128 stands for zero in the data rows.
Here are some points, each followed by its number:
[168 177 142 110 139 160 125 135 155 130 144 138 152  90 116  98 151 122
  73  96 148 143 160 143] 0
[177 154 111 119 133 138 113 135 127 138  99 128 156 102 118  90 175 126
  85 140 163 140 157 125] 1
[183 146 120  76 147 139 115 124  95 151  79 144  96 122  84  64 158 152
 107  89 108 109  81 134] 2
[151 136 129 150 152 115 160 153  96 120 102 163  90 142 156 152  98 119
 148 109  90  99  80 137] 3
[121 117 110 184   0 177  94   0 178 125  81  43 110 125 124 136 135 110
 148 125 162  56 106  18] 4
[ 87  70 108 172 118 112 164 131 155 171 119 134 144 139 165 142  95  95
 128 176  90 160 163 123] 5
[176 151 130 120 133 123 139 140 104 131  85 135  90 145 134 123  98 111
 124 151 107 115  81 141] 6
[ 84 135 142 130 143 104 162 134 101 123 111 162 154 152 147 135 133 104
 165 156  84 112  86 129] 7
[ 74  32 115 126 118 146 171 134 176 157 157 167 167 104 163 134  64 168
 158  93 153 144 159 130] 8
[126 138 153 161 147 101 153  97  72 148  97 115 113 153 182 132 116 111
 150 107 107 138 143 171] 9
[166 147 134  95 136 111 117 130  90 108  73 128  87 171 103 103 126 159
 100 170  92 132  71 124] 10
[154 136 139 105 141 146 116 137 161 101 144 166 157  96 131 119 107 131
  83 118 143 121 161 122] 11
[ 56  50 113 152 115 157 189 106 176 127 107 115 158  82 154 175  98 127
 162 162 140 120 139 143] 12
[142 141 131 184 143  89 120 144  76 132 139 149 127 149 143 141 129 111
 150 139  97 103  95 114] 13
[ 90  79 141 176 121 115 198 128 161 177 150 145 165 106 182 179 115  79
 160 149 164 118 158 125] 14
[106  82 133 135 156 147 182 134 169 138 162 159 155  98 154 158  72  99
 171 158 151 137 155 132] 15
[ 83  77 139 119 121 140 159 142 173 132 164 125 132 118 147 132 103 193
 136  67 155 159 156 120] 16
[158 151 130 127 119 167 116 148 157  89 138 143 153 114 116 129 167 167
 113  93 149 133 155 109] 17
[114 124 208 175   0 140 113   0 161 137  75  28 111 129 114 138 143 111
 143 141 155 120 113  44] 18
[ 99 137 129 123 143 186 126 142 138  88 132 112  99  72 120 104 170 157
 141  97 180 131 163 141] 19
[176 152 116 153 130 139 145 146 112 167 134 167 101 140 109 128 183 114
  92 153  70 172 106  91] 20
[127 121 249 175   0 105 101  15 147 141  83  33 116 150 119 142 147  98
 141 140 152 182 117  71] 21
[159 138 135  70 155 125 145 125  88  90 107 165  96 158 129 116 156 143
 128 104  94  83  88 134] 22
[142 130 231  84 133  91  90  98 105 110 132 112  67 170  86 111 158 121
 160  79  85 139 139 107] 23
[154 142 117 147 132 129 146 137 103 129  98 157  84 138 158 147 103 116
 156  94 104 117  71 152] 24
[134 134 143 113 144  80 163 115 143 108 138 134 136 103  73  95 137 109
  86 131 168  60 119 132] 25
[181 144 118  86 152 160  92 137  87 101  86 134  99 111  97  68 154 160
 111 104 152 108  85 132] 26
[168 153 159  81   8  58 104 185  97 126 146 154 106 163  96 158 163 146
 145 123  95 195 126 221] 27
[131 128 166  86 132 171  95 127  79 110 117  71 144  98 164  95 173 149
  84 133 177 105 116 121] 28
[141 114 130 144 120 123 193 134  83 160 142 141 111 158 185 180 119 100
 163 164 124 135 162 143] 29
[169 150 124 112 118 129 135 135 152 121  95 124 155 105 115  98 164 150
  74 119 162 144 174 123] 30
[162 148 151  83 131 109 125 134  86  94  81 144 104 170 135 106 133 155
  87 168  85 154  85 105] 31
[137 169 138 115 152  84 136 138  91 181 100 145 142 165 117 103 170 131
 143 112  72  67  93 143] 32
[164 171 114 148 151 110 149 133 101  83 141 173  93 171 100  95 150 162
  85 100  63 109 102 109] 33
[ 80  50 111 182 123 148 152 123 169  95 163 159 168  83 132 141  79 175
 159  82 147 129 147 125] 34
[ 83  60 134 182 111 154 155 128 139 120 106 115 121 125  95 158 121 159
 167  86 124 145 167 111] 35
[114 154 111 136  99 165 177 138 142 109 150  78 153 139 111 159 173 116
 173 121 116 178  74  83] 36
[176 164 134  98 143 104 125 130  94 131 100 132 108 161 143 107 110 113
 105 159  95 154  84 114] 37
[145 147 135  67 168 155  84 121 146  78 206  95 162 126 148 136 160 147
 145  95 151  75  93 124] 38
[122 117 142 141 141  92 159 135 158 146 130 152 101 168 172 148 131 116
 167 148 117 147  79 131] 39
[ 77  77 165 152 142 102 119 101 131 124 146  73 162 172 110 131  69  82
  85 144 161 164 135 181] 40
[144 129 119 101 142 175  82 125  86  91  94 130  95  89  76  85 146 113
  59 139 161 128 117  99] 41
[111  91 125 148 128 184 185 127 158 130 121 163 139  83 157 158  79  61
 163 181 164 154 161 132] 42
[166 162 127 110 144 100 129 146 102 111  75 131  86 165 117 117 120 152
 118 159  95 112  88 132] 43
[ 89  57 136 192 109 142 156 136 141 139 109 123 124 128 106 162 103 178
 162  79 120 149 157 125] 44
[159 154 124 121 134 173  93 136 165 140 143 158  84  81  71  97 155  91
  88 150 143 136 155 102] 45
[107  89 128 161 130  91 180 125 127 158 105 164 145 140 192 178 107  81
 177 146 106  95 129 132] 46
[151 132 119 107 143 165 134 146  95 131 107 130 147  87  82  83 143 117
 124 122  99 122  98  90] 47
[108 145 120 103 130 117  98 130 170 118 160 136 118 115 108 114 137  86
  66 167 126 100 160 101] 48
[152 160 194  79 117 168  83 157 110 128 140 122  65 122 101  77 157 124
 155  98 109 158 132 161] 49
[151 143 145 117 153  90 150 123 115 157 123 166  99 163 149 135 158 103
 173 169 108 130  73 140] 50
[ 94 116 127 128 149 117 150 139 118 150 134 177 150 138 193 163 126  80
 145 163 102  66 104 163] 51
[141 121 104 162  76 187  97   9 114 105 106 102 137  84  98  70 154 168
  99 106 110  75 120 154] 52
[ 92  55 127 169 130 174 170 140 145 148 145 112 123 119 165 154  84 188
 127  77 185 156 167 112] 53
[ 77 117 121 141 129 184 138 121 138 101 132 124 108  63 126 116 144 159
 126  92 173 134 156 129] 54
[178 175  99 151 133 120 144 147 111  89 138 172  99 165 117  85 161 155
 106  81  64 135  92 115] 55
[127 125 158 140 130 118 173  27 118 142 117 138  82 160 147 157 118 127
 181 101  83 106 138 112] 56
[147 132 113 130 115 116 161 136 122 101 124 154  99 150 100  76 135 143
  79 106 118 108  97 134] 57
[154 157 155 133 162  79 140 119  89 156 115 116 115 178 164 144  93  93
 132 138  95 129  91 126] 58
[172 143 132  78 171 128  66 132 155  60 189 100 181 133 177 118 176 162
 170 102 170  69  69 156] 59
[102 112 117 142 123  96 185  37 120 172 151 121  64 172 145 179 114 104
 174 126 103  92 136 107] 60
[125 138 141  86 138 183  98 143 156  96 129 133  78  86  97  84 140 110
  78 136 159 140  89 118] 61
[158 146 148 108 129 171 101 144 173 150 131 145  93  99  96 110 143 107
  85 143 163 140 159 114] 62
[133 155 125 105 151 183 121 144 137  95 187  67 154 136 140 148 148 128
 167 116 150  97  76  47] 63
[161 151 123  89 132 169  84 137 149 141 160 144 152  99  95  79 177 109
  88  65 165 135 156 122] 64
[122 128 159 123 117 106 156  61  87 151  62 125 101 144 163 127  86 100
 134 135  79  85 146 136] 65
[131 126 133 108 138 130  95 143 122 140 171  80 152 108 154 121 141 104
  67  97 154  82 110 111] 66
[105  82  90 166 149 182 151  77 142  78 157 165 200  66 121 127  84 176
 142 149 179 119 137 125] 67
[144 130 125 133 142 156 122 111 158  86 157 150 154  87  94 116 102 164
 111  94 154 112 177 113] 68
[ 98  59 121 184 126 160 153 131 155 154 158 118 126 137 162 165  76 169
 138  92 182 139 176  98] 69
[147 157   0 155 166 119 112  76 170 148 114  52 209 152 124 137 126 129
 155 130 120 100  97 103] 70
[138 103  49 127 138 162 115 139 127 102 140 159 198  65 116 108  84 156
 129  97 168 163 143 155] 71
[ 79  45 125 168  98 103 152 126 140 133  93 138 135 113 125 155  79 178
 158  92 130 139 170 129] 72
[168 156 118 102 143  88 106 129  77 110  94 140 104 160 107  85 168 139
  89  91  77 125  83 147] 73
[148 132 146  63 129 146  92 143 101 136 127 127 151 140  91  89 187 132
  65 126 156 141 137 103] 74
[102 127 120 143 115 117 187 127 146 102 105 151 139 145 165 145 121  93
 171 146  76 176  86 118] 75
[158 146 134  88 133  87 123 129  77 110  91 130 116 179 119  86 161 150
  82 100 107 137  86 140] 76
[139 129 116  94 136 103 169 118 150 146 119 136 142  88  82 101 152 103
  87 155 166 104 134 145] 77
[107 124 138 161 136 100 183 135 116 106 113 147 104 159 184 166 114  95
 176 166  81 114 129 112] 78
[140 137 132 158 141 165 144 140 126 167 129 136  80 126 104 150 159  93
  95 174  73 175 114  94] 79
[ 62  53 125 131 132 165  97 123 189 154 119 168 127  91 168 174  74  65
 145 130 153 140 158 130] 80
[107 117 136 149  96 113 156 133 121 121 119 141 122  99 150 165  88  84
 157 174 137 174 165 162] 81
[143 132 117 105 141 103 158 113 149 146 122 134 133  88  83  92 137 107
  86 145 169 100 128 151] 82
[ 85  84 135 161 147 169 150 136 173  70 165 162 153  84 144 149  78 189
 139 142 159 113 162 100] 83
[127 161 128  88 147 179 109 132 147  95 193  70 169 137 148 149 154 137
 167 114 148  79  77  52] 84
[175 170 131 120 156  92 126 138  98 119  98 153  93 150 114 121 114 123
 120 164  90  96  86 130] 85
[ 90  37  69 168 141 143 138  71 160  78 140 184 197  67 136 154  71 121
 150 166 174  90 135 113] 86
[ 78  81 118 164 130 185 149 130 170 133 168 153 160  76 124 147  89 176
 131  62 165 119 162 107] 87
[ 94 129 139 144 123 121 144 129 125 111 125 177 123  84 142 158 112  72
 156 163 121 171 172 170] 88
[154 141 123 144 137 140 110 137 158 106 142 168 152 100 110 113 156 129
 112 132 143 106 161 114] 89
[ 99 155 135 115 138 136 134 128 170  94 156 122 104 110 116 101 174 163
  98  89 125 135 160 127] 90
[149 144 155 148 156  88 142 121  81 151 117 120 117 175 176 144  96  89
 138 123 102 121  98 129] 91
[ 72  69 127 177 138 162 171 150 152  93 130 116 161 109 149 174  69  69
 126  98  88 123 169 112] 92
[132 126 131  88 133 162  86 155 128 123  80 164 121 100 125  85 164 118
  69 152 100 133  74 125] 93
[133 132 128 167 124 119 176 138 109 148  87 161 124 151 190 168 128  94
 176 116  83 162  98 143] 94
[156 129 119 108 123 131 150 131  86 146 100 118 153 111 104  84 147 108
  86 146 159 127 168 107] 95
[173 159 193 103   0  80  94 152 105 152 160 125  84 160  76 151 182 151
 156 122 112 220 109 222] 96
[160 151 102 154 135  96 114 136  83 152 120 146 109 140 148 121 158 115
 151 147 106 127  84 142] 97
[ 93  91 151 138 141 140 129 104 136 173 130  90 113 150 100 153  89  83
  93 173 175 191 128 175] 98
[136 159 123 107 138 160  94 135 160 135 115 162 107  73  88  65 186 127
  69  79 139 125  90 153] 99
[105 174 135 136  91 110 193 122 154 173   8 162  84  94 145  65 158 111
 112 136  71  72 181 212] 100
[132 132 114 123 132 123 151 117 136 121 118 151  99  91  87  84 135 107
  83 126 162  97 100 140] 101
[169 163 144  85 163 122 129 136  79 180  68 143 121 140 110  57 177 169
 108  91  98  91  82 158] 102
[127 127 247 171   0  90  65  45 157 148 100  54 102 163 117 156 152 100
 171 153 149 219  97 106] 103
[ 81 106 124 125 127 165 138 140 134  96 125 127 128  68 131 124 123 150
 113 110 167 107 183 130] 104
[128 102  98 132 114 164 158 105 169  83 168  81 136 110 126 130  73 157
 112 106 152 166 133 100] 105
[170 162 132 100 134  80 132 134  76 106  92 130 120 169 127 112 171 136
  96 112  86 132  97 144] 106
[ 79 111 120 134 122 101 160 139 108 122  85 170 170 135 174 142 121  97
 166 150  96 132  80 130] 107
[150 147 107 114 128 125  95 127 170 150 160 174 115  84  84 100 121  90
  88 107 166  99 138 137] 108
[107 142 118 148 144 152 109 137 167  85 152 159 167  83 103 128 162 173
 127  78 150 132 155 123] 109
[ 75  73 163 151 104 122 129  83 127 101 132  54 157 165 115 139  71  73
  76 103 171 184 134 183] 110
[165 157 149  95 143 100 123 122  81 110  87 128 102 171 140 104 126 143
  90 160  96 162  86  91] 111
[159 144 161  75 132 150 113 143  85  98  78 146 103 157 127 101 157 161
  79 177  84 169  88 105] 112
[128 103  66 149 128 194 145 113 142  90 145 158 202  79 122 124  74 183
 139 103 178 164 136 142] 113
[100  69 177 155  89  89 121  71 115  85 134  38 150 117 115 119  95 133
  83  69 167 141 128 173] 114
[119  90 126 151 131 164 103 147 133 160 126 175 108 143 190 163  90  89
 178 175  79 100  94 126] 115
[113  92 131 174 129  91 183 137 104 165  96 169 154 141 201 181 110  73
 171 130  84 121 131 127] 116
[105  92 129 169 135  74 157 146 167 169 124 137 154 165 174 148 106 104
 148 175  96 138 143 117] 117
[139 137  42 100  44 206 111 107 113 103 111 180 133 105  85 121 146 103
 128 119 104  88 142 168] 118
[144 161 110 137 153 138 170 130 128 181 135 149 115 165 155 139 174  97
 136 160 109  96  78 111] 119
[ 77  70  74 189 142 111 143  44 167 131 166 163 117 111 127 160 109  77
 175 155 169  90 125 102] 120
[102 118 130 144 110 129 128 130 123 115 126 163 114  84 147 156 103  70
 151 170 126 172 165 162] 121
[ 92 121 140 134 116 106 197 136 135 105  95 149 149 158 174 151 131 116
 170 149  98 162  92 122] 122
[112 128 146 147 132 104 188  25 111 156 135 129  78 160 141 148 141 112
 166 117  85  89 152 121] 123
[ 90 132 143 139 142 108 139 150 126 100 142 172 133  90 163 169 114 106
 164 153 119 136 174 158] 124
[127 122 170 135 159 155 142 124 140 144 131 114 110 129 126 161 142 121
 100 138 122 162 142 142] 125
[111 162 131 105 121 168 169 138 125 119 176  45 148 143 136 166 153 111
 150 146 144 139  89  43] 126
[162 148 142  86 147 150  82 119 108  78  68 101 166 107 168  67 159 161
 126 162 125 111  98 149] 127
[ 97  99  82 158 120 109 173  22 143 178 166 144  57 171 117 167 117  74
 168 137 110 102 141  93] 128
[183 172 132  88 140 108 153 133  92 134 114 163  77 155 122 110 177 129
 153 132 112 106  79 142] 129
[140 120 245 136   0  77  98  97 130 162 124  71  98 167 102 166 156 111
 159 157 127 230 113 183] 130
[ 99 151 114 117 128 114 152 128  87 169  79 180 135 143 131 113 157  87
 150 165  84 116  90 154] 131
[ 87 147 129 167 132 102 153 137  95 151  93 132 163 172 159 148 141 106
 126 160  93 113  95 129] 132
[ 93 152 113 145  77 124 184 129 166 165  35 183  59  87 130  83 139 108
 107 114  54 100 182 193] 133
[164 166  80 143 158  92 104   4 154 135 108  62 182 155  93 137 127 126
 143 167 101 161  97  32] 134
[ 98 151 122 186 135 142 156 144  92  99  90 165 157 110 179 163 154 111
 162 148  96 105  96 128] 135
[142 120 129  85 148 165 146 137  81 100 108 166 101 136  99 107 130 135
 118 109  90  85  84 108] 136
[100 145 122 130 120 148 189 139 127 103 144  73 157 141  83 161 154 125
 149 118 119 152  94  77] 137
[147 134 158 108 134 185 176 141 148  95 132 106 149 109 126 156 140 183
 110  93 183 125 159  95] 138
[116 118 134 157 138 173 137 138 164  68 144 151 169  95 132  98 145 187
 136  70 151 125 153 130] 139
[136 122 129  76 132 152  88 138 112 137 138 154 176 108  92  87 169 114
  59  95 153 111 153 121] 140
[121 146 121 107 135 187  86 135 166  99 150 156  58  58  81  85 159 105
  71 139 164 149  96 117] 141
[101  70 116 181 129 126 160 133 173 150 152 128 141 169 172 175  77 138
 162 116 163 156 156 105] 142
[138 106 161 139 144 148 150 136 127 161 131 117  94 135 136 186 131 115
  94 152 109 168 123 116] 143
[155 147 138  80 145 158 163 143  88  90 105 140  81 164 108 113 158 146
 126  95 104 107  70 124] 144
[131 172 120 128 140  99 119 123  90 178  98 134 100 159 137 118 177 115
 112 119  75 117  91 127] 145
[112 129 122 180 125 139 157  96 102 166  79 107 101  92 155 157 123  78
 168 118  98 139 163 155] 146
[101 122 119 175 120 157 165  99 115 166  80 114 114  74 142 169 127  73
 177 121  88 136 167 149] 147
[109 142 111 134 150 130 154 137 123 169 136 153 118 155 166 146 154  91
 147 165 102  79  79 149] 148
[108 138 127 100 137 154 135 138 130 107 178  66 164 137 141 160 130 113
 144 140 149  95  97  39] 149
[176 178 112  65   5 106 120 186  98 104 140 143 110 189 100 156 157 154
 146  88 113 219 131 204] 150
[ 64  34  65 184 150 115 144  62 161  89 149 175 172  90 129 163  87  85
 144 172 177  72 130 106] 151
[138 128 138 105 155 153 144 147  86 119 127 129 124 101  74  99 131 127
 105 110  83  95  93  85] 152
[123 170 144  98 145  86 125 139  90 170 102 160 149 164 130 103 178 110
 135 148  77  75  91 142] 153
[103 101 131 166 120 100 195 137 154 178 130 146 146 128 187 170 121  81
 175 147 141 119 145 141] 154
[172 162 135 122 138 151 125 147 155 137 136 146 122 111 110 114 167 119
 108 145 146 130 162 124] 155
[137 138  78 148  67 180 117  35 100 133 101 108 149  84  97  79 186 138
 109 133 100  55 127 169] 156
[112  95 164 164  95 111  94  55 134  84 134  44 153  93 112 107 124 169
 112  65 151 107 105 169] 157
[ 88 132 142 127 118 145 159 143 126 113 127 167 141  94 179 160 123 108
 154 135 130 131 175 169] 158
[134 118 154 127 123 184 179 153 149  82 129 102 144  99 133 176 117 186
 110  72 171 136 150  90] 159
[ 98 154 114 137 135 163 122 127 157 106 150 163 150  93  85 117 167 148
 108  97 148 134 164 106] 160
[139 133  64 139  79 156 104  57 109 137 123 127 140  89  97 101 150 115
 113 155  83  44 131 142] 161
[143 181 137 116 124 106 122 121 135 192  24 137  85 105 182  54 170  87
 125 155 177  65 164 239] 162
[177 146 114  81 151 161  85 137  87  73  79 139  97  93  98  83 152 135
 119  99 161 116  79 115] 163
[172 155 110 136 144 123 131 133 103 148  97 155  95 145 148 119 105  99
 136 135 107 107  68 159] 164
[107 157 128 127 160 140 112 136 166  97 165 165 147  91  75 120 163 148
 102 118 141 123 169 101] 165
[148 159  56  73  50 161 107 159 106  85 140 178 146 162  88 141 147 139
 139 110  89 150 138 178] 166
[155 143 124 108 147  94 152 128 121  76 118 123 117 182 106 118 141 158
 137 108  87 104  74  91] 167
[180 173 151 106 159  81 154 136  89 135 129 169  97 164 148 130 181 117
 165 149 111  90  81 136] 168
[115  53 103 120 111 138 167 112 169  81 154 102 163  96 147 155  55 164
 118 152 155 136 134 103] 169
New points follow, each followed by the numbers of its three nearest points above, nearest first.
[139 133 119 124 135 109 153 116 123 159 111 163  76 139 150 129 146  93
 170 157 112 149  77 153] >> 50 39 97
[138 118 123  95 120  87 150 134 116  73  89 126 129 160 122  96 122 127
 134 126  79 100  78 113] >> 167 43 22
[139 136   6 156 159 123 129 140 167 130 117  58 216 151 141 160 104 132
 127 139 112  60 110 158] >> 70 132 148
[108 100 124 151 131 201 178 144 147  65 119 126 139  77 126 169  93 144
 111  69 119 134 152 104] >> 159 104 87
[101  93 161 129 139 136 138 106 141 170 133  84 112 144 123 171  95 107
  97 166 183 179 133 170] >> 98 125 40
[135 124 146 161 143 151 151 138 129 154 126 134  82 127 109 160 136  95
 100 163  80 178 126  92] >> 79 143 125
[112 157 125 107 134 183 129 122 144 104 118 117 110  70  97  87 167 136
 145 122 170 128 163 154] >> 19 54 104
[140 133  59 121  39 202 112  89 112 111 110 174 138  78  90 118 148  89
 131 135 100  60 132 171] >> 118 161 156
[119 115 138 151 120 121 188 148  99 167 143 146 136 149 192 185 102  91
 172 174 152 145 175 133] >> 29 154 14
[149 145   8 160 155 120 131 104 167 147 116  53 213 156 130 151 108 118
 135 147 118  75 112 124] >> 70 134 132
[133 167 107 126 106 105 132 127 168 178  28 151  67 112 178  63 151  98
 146 145 143  61 159 220] >> 162 100 133
[113 110 133 145 123 181 191 134 132 140 100 169 148  84 161 164  94  70
 180 178 145 144 152 135] >> 42 15 81
[142 123 150 167  66 176 113  22 111 119 119  79 136  86 110  88 149 181
 100  94 141  62 133 149] >> 52 156 157
[138 130 140 159 120 115 183 151  88 154  75 145 106 162 194 169 109  98
 164 110  97 143  84 141] >> 94 24 3
[175 166 142 115 143 101 124 115  85 149  89 138 109 167 156 128 107  98
 117 150 103 156  74 122] >> 37 58 6
[142 124  70 138  69 152 111  63 107 125 115 145 157  84 101 115 145 101
 122 145  86  40 122 152] >> 161 156 118
[133 141 138 160 130 104 174 110  83 140  99 101 109 145 192 166 108 116
 163 103 120 150 158 156] >> 9 29 146
[ 80 135 108 142  69 102 195 117 174 142  72 195  73  82 138 103 128 108
  94 137  53 132 196 186] >> 133 100 88
[136 124 139 166 130 137 119 139  73 139 131 131 112 144 155 148 132 131
 162 143 105 111 102 124] >> 13 97 3
[ 99  87 113 158 122 195 138 134 170  59 156 163 134  87 141 130  71 176
 124 113 143 133 147 111] >> 83 34 87
[132 119 117  97 138 147  83 138 102  86 127 144 116  94  95 108 128 110
  66 150 146 109 155 101] >> 41 48 11
[ 74  42 128 144 131 154  91 130 190 189 121 171 141 110 198 191  62  59
 158 180 129 117 148 124] >> 80 115 15
[ 89 130 127 126 131 150 122 129 179  90 165 131 105 110 136 109 151 170
 134  74 151 143 135 127] >> 90 54 109
[ 87  98 118 161 142 193 138 135 151 115 143 120 115  77 147 138 129 179
 148  82 180 143 153 132] >> 54 104 19
[131 106 175 176  79 132 115  38 121 106 127  52 151  73 116  91 132 192
 104  92 166  80 131 168] >> 157 52 114
[148 150 159 106 117 106 162  78  99 162  72 108  86 170 157 126  99 100
 144 143  97 115 146 140] >> 65 9 58
[146 140 126  78 132 125  83 128  91 128 109 141 136 144  59  67 173 124
  79 152 123 135 101 111] >> 74 41 93
[133 122 158 170  76 164  95  21 110 108 127  81 133  75 104  80 146 170
  97  99 156  67 120 156] >> 52 157 156
[165 173 163  80 142 102 123  93  87 112  71  96 164 138 173  68 141 129
 117 160  82 106 134 170] >> 127 106 37
[144 186 126 133 158 121 181 131 111 178 119 129 127 166 151 122 194 130
 136 130 110  90  78 118] >> 119 145 32
[152 140 108 113 121 145 144 144 169 103 149  58 134 129 144 136  96 151
  87  96 144 157 121  91] >> 105 159 138
[136 109 126 132 132 163 142 133 160  80 154 128 156  99 131 134  93 167
 111  78 165 119 174 116] >> 68 139 159
[129 120 145  98 143 141  86 145 106 126 157  85 153  93 162 105 155 110
  62  96 155  76 112 106] >> 66 28 140
[122 109 115 151 120 112 160 118 167 146 119 149 103 150 178 131 127 101
 151 147 116 169 105 140] >> 39 75 122
[172 122 133  76 165  92  59 128 134  73 133 111 181 121 182 121 157 147
 142 122 162  49  99 182] >> 59 38 127
[171 164 132 132 137 113 108   0 152 129 101  76 129 142  87 121 152 132
 160 169 105 185  92  59] >> 134 111 37
[101 150 121 164 134  97 130 133 108 171 106 141 155 165 157 141 164 101
 150 149  85 109  84 136] >> 132 7 148
[164 151 241 101   0  73 109 157 111 165 154 101  98 174  93 160 174 151
 152 144 110 214 109 222] >> 96 130 27
[104 137 134 118 144 126 121 129 175  90 174 127 107 125 118 126 149 169
 109  93 131 120 145 103] >> 90 165 160
[108 103 147 161 105 104 151 127 127 132 103 132 106 106 141 169  73 115
 167 165 138 175 165 168] >> 81 121 88
[ 83  86 131 170 139 174 170 145 151  75 130 112 155  93 142 173  78  90
 125  77 112 122 158  88] >> 92 35 34
[163 157 188  85 134 155  86 166 108 131 146 117  90  99  94  86 130 128
 140 109 120 144 134 152] >> 49 155 62
[142 130 156  93 167 153  84 121  86  93 106  85 155  93 153  88 175 145
 101 159 151  86 104 110] >> 28 127 26
[ 75  76 120 149  95 158 173 124 133 107  80 107 156 114  99 159 125 152
 147 102 117 134 149 119] >> 35 44 72
[157 160  20 150 179 107 105  60 168 145 131  46 218 143 106 145 128 123
 145 152 107 111  98  64] >> 70 134 149
[160 151 124 106 141 102 159 121  90 175 116 173  88 145 135 123 163 100
 160 158 105 134  81 154] >> 50 129 97
[ 81  61 110 189 111 124 157 139 154 163 113 132 159 130 171 151  83  89
 153 167  97 142 158 118] >> 5 117 154
[170 147 154  91 138  85 114  84 100 139  70 124 156 156 178  89  99 103
 114 176  74  87 142 157] >> 65 37 58
[113 119 131 146 126 194 160 139 157  75 130 118 140  88 133 167 122 180
 127  68 146 127 144  98] >> 159 138 139
[180 135 134  94 138  74  74 122 144 159  31 119 132 100 199 105 157 105
 133 155 177  54 121 230] >> 162 127 164
[ 73  54 147 163 136 150 153 130 170  77 184 140 166 111 139 159  78 179
 144 166 159 111 170  83] >> 83 169 34
[126 103 175 173  83 125 106  39 107  94 127  57 136  67 100  92 123 179
  92  90 158  89 122 154] >> 157 114 52
[ 70  60 147 127 148 144 101 135 182 107 138 155 159  97 179 171  71 110
 138 100 168 132 166 122] >> 80 15 8
[178 162 169  77 157 115 104 112  93  86  78  97 162 135 157  85 131 136
 108 169 100  90 120 136] >> 127 31 37
[149 133 108 109 127 149 127 146  84 133 109 134 149  86  81  73 150 107
 114 127 106 113 131 104] >> 47 152 95
[156 164 106 125 144 134 104 154 167 143 158  57 131 121 147 111 148 115
  85  99 138 130 103  99] >> 66 0 155
[146 153 145 125 156 132  92 154 142 140 172  63 139 125 128 121 145 104
  71 106 139 101 109  95] >> 66 48 149
[157 148 145  91 150 169  76 110  98  91  77  80 154  88 164  69 174 151
 120 173 140 100  96 139] >> 127 28 26
[158 135 226 110 124  87  90  29 131 101  93  83  73 153  97 130 159 125
 157 177  95 158 119  76] >> 23 111 21
[145 147   9 167 152 133 128 159 161 123 137  69 218 135 127 135 121 135
 109 132 114  45 120 194] >> 70 161 66
[112 153 129 128  86 113 161 127 154 184   5 150  65 106 166  74 135 105
 124 142 112  64 179 204] >> 100 133 162
[112 159 118 127 129 154 112 119 176 114 164 128  81 110 107 106 172 125
  92 113 125 142 153 111] >> 90 160 155
[135 110 109 117 120 146 161 135 177  94 159  67 140 116 134 140  78 160
 113  83 156 163 125 100] >> 105 159 169
[165 135 111 113 124 145 155 127 167  85 161  62 136 131 140 131  85 161
 100  76 155 167 129  98] >> 105 159 138
[144 140 119 111 126 166  94 148 165 145 138 155  91  79  80  87 160 112
  78  80 170 129  94 131] >> 99 141 61
[155 136 236 129   0  79 109 127 121 169 146  88 100 170  98 163 166 126
 167 161 130 220  98 214] >> 130 96 27
[169 158 123 114 128 104 101 115 163 193  27 127  86 106 171  80 169  82
 130 148 181  70 131 228] >> 162 100 82
[156 136 214 102 107 103  70  74 124 110 120  96  59 163  92 114 185 130
 164 103  93 168 124 116] >> 23 49 106
[158 137 110 116 136 119 112 148 170 143 147  65 149 109 144 122 112 110
  83 101 145 115 108 105] >> 66 11 0
[180 144 136 110 134 108 175 137 120  88 111 108 113 186 127 113 141 160
 140  96 108 118  92  93] >> 167 144 22
[ 87 105 107 133  99 145 190 127 133 101 101  94 163 122 104 166 133 143
 151 122 108 152 113 106] >> 137 36 35
[169 144 227 108 117 110  97  45 121 108  91 101  52 150  77 109 189 126
 157 128  95 168 120  80] >> 23 49 111
[103 132 135 173 152 158 167 145  85 100 102 167 168 114 166 183 132 105
 159 157 113  91 120 121] >> 135 7 107
[162 160 114 116 145 142  80 138 167 143 171 153  96  92  79  85 139  99
  89  84 145  93 116 129] >> 108 99 45
[165 130 111 147 135 114 149 155 100 145 126 170 118 147 121 132 161 123
  90 147  69 147 110  99] >> 20 79 97
[ 59  39 114 162 125 152 160 131 174  88 156 176 167  67 168 146  65 168
 136 180 152 107 161 119] >> 83 86 34
[108 150 133 117 140 192 138 132 129 105 116 111  91  73  97  85 161 138
 124 114 166 132 170 135] >> 19 54 104
[149 127 228  77 105 110 100 123 111 129 120  92  51 170 102 109 151 127
 150  85 103 161 146 132] >> 23 49 76
[190 166 113 121 132 120 155 131 125 110 110 122 114 174 127 119 162 166
 151  89 100 118  81  90] >> 167 55 144
[116  88 133 155 125 178 119 143 161 160 130 158  97 159 190 174  97  95
 178 172  94 129 105 121] >> 115 39 78
[166 150 103  97 116 184 120 176 123 112 150 127 174  82 118  95 118 156
 145  95 165 181 140 173] >> 71 0 17
[130 150 132 113 144 134  85 139 137  88 172 126 108 111  82 111 138 115
  64 147 152 102 157  93] >> 48 165 89
